In the rows, 128 means zero.
Turns, then the turns between two rows, first turn first; the first pair answered
J (before |-> after):
[130 115 126 132 126 120 160 135  95 118 108] |-> [103 143 125 118 104 111 115 116 126 109 116]
[118 143 117  98 113 127 118 142 121 112  97] |-> [135 132 113 105 131 130 140 146 109 125  86]
[108 114 144 114 101 129 145 138 107 111 111] |-> [103 116 116  97 110 132 130 110 133 130 103]
H (before |-> after):
[145 121 137 161 136 152 140 155 127 134 141] |-> [120 122 125 145 110 143 147 161 118 132 102]
[114 111 153 110 109  74 125 147 143 132 102] |-> [109 139 134 111 122  92  91 119 179 132 127]
[181 131 132 132 183 161 150  83 141 161 115] |-> [164 106 140 119 158 137 185 107 111 155  78]
[ 90 114 124 133 133 150 147 158 112 154 117] |-> [ 89 132 114 140 139 166 127 140 140 160 134]
F (before |-> after):
[143 136 191 183 112 140 183 185  81  91 175] |-> [136 148 167 208 129 178 184 169  85  97 181]
[117 149 124 146 146 141 115 169 125 132 175] |-> [120 132 144 133 139 111 114 177 117 122 172]
[147 139 124 107 144 112  98  94 161 131 145] |-> [137 119 146  85 123  76 130 123 126 125 116]
[124 115 110 142  99 136 154 137 110 131 116] |-> [126 135  98 150 118 151 128 120 136 139 140]
Z (before |-> after):
[146 122 134 155 140 148 159 167 114 113 156] |-> [ 99 149  99 150 117 167 124 140 143 110 152]
[117 144 150  85 151 128  67 119 176 137 168] |-> [157 103 175  91 173 108  94 143 145 142 173]
[128 146  95 110 115 168 153 117 116 132  87] |-> [143 129  95 104 127 153 163 127 114 137  84]
[127 127 156 136 142 121 114 137 133 106 148] |-> [114 136 150 135 136 130  98 128 142 108 137]
Now pairs of rows:
Between the rows of a pair lie 2 to 3 turns.
[170 126 104 124 168 122 110  96 143 150 173] |-> [127 108 116  73 112  75 127 112 120 137  98]	F, H
[140 133 116 124 182 110 109 134 137 153 147] |-> [ 81 166 129 152 123 131 115 156 121 121 140]	J, F, Z
[ 95 160 121 120  89 138 105  99 141 109 140] |-> [130 143 156 126 114 124 101 109 148 102 176]	F, H
[130 140 148 201 115 151 184 158  92 136 143] |-> [ 72 141 158 131  54  91 128 135 125 118 103]	J, F, F
[158 162  98 159 177 176 108 108 164 156 174] |-> [121 129 161 154 100 130 182 183  66 105 105]	J, H
[140 112 163 108 124 102 135 141 118  94 150] |-> [ 95 155 136 134  99 148 121 114 130  93 150]	Z, F, H
[ 98 128 190 169  86 162 161 165  87 103 127] |-> [ 73 150 188 131  66 131  96 128 141  97 142]	H, F, F
[ 98 148 135 103  89 117  84 108 158 121 126] |-> [ 83 151 108 119  84 137 130 122 133 132  89]	F, F
[103 132 101 102 108 111 108 126 122 111  74] |-> [168 125 159 138 148 106  96 144 119  99 158]	H, Z, J
[140 112 109 109 169 120 106 132 150 163 132] |-> [100 138 162 157 117 134 118 164 105 117 159]	J, Z, H
[129 110  86 112 155 153 148 110 118 186  58] |-> [171  98 120 137 188 154 159 128 111 184 108]	H, H
[116 152 124 150 156 139  92  85 142 102 177] |-> [101 139 134 104 127  99  75  79 148 100 153]	H, J
[151 113 129 158 174 145 159 142 133 142 120] |-> [133 100 140 130 147 106 165 155 121 132  82]	F, H
[169  96 123  83 162  95 134 125 147 149 122] |-> [123 122 107 144 128 160 188 152  91 139  92]	H, J, F
[153 144 157 173 153 148 143 144 116 123 164] |-> [131 150  97 159 142 168 160 128 115 151  95]	H, H, J
[102 146 142 151  95 137 125 151 114  95 143] |-> [114 110 124  83 113  85 116 138 136 123 101]	J, F, F
[152 109 154  74 128  58  92 143 163 108 127] |-> [138 105 114  62 128  71 108 131 162 131  75]	J, H
[124 101 163 115 126 109 145 153 101 120 108] |-> [ 92 124 118 103 114 125 132 119 125 128  83]	J, F
[119 151  98 122 107 139 151 117 138 134  72] |-> [157 158 161 142 122 121 107 126 150 107 170]	F, H, J
[ 95 159 116 164 109 164 139 109  94 115 110] |-> [138 155 161 153 126 130  90 111 125 106 179]	H, F
[136 125  99 135 141 148 148 137 125 127 129] |-> [117 127 107 111 116 129 136 129 136 119 107]	F, H, H
[ 93 148  89 167 100 158 178 156  69 136  97] |-> [ 83 139  93 142  76 129 176 155  74 132  77]	F, H, H
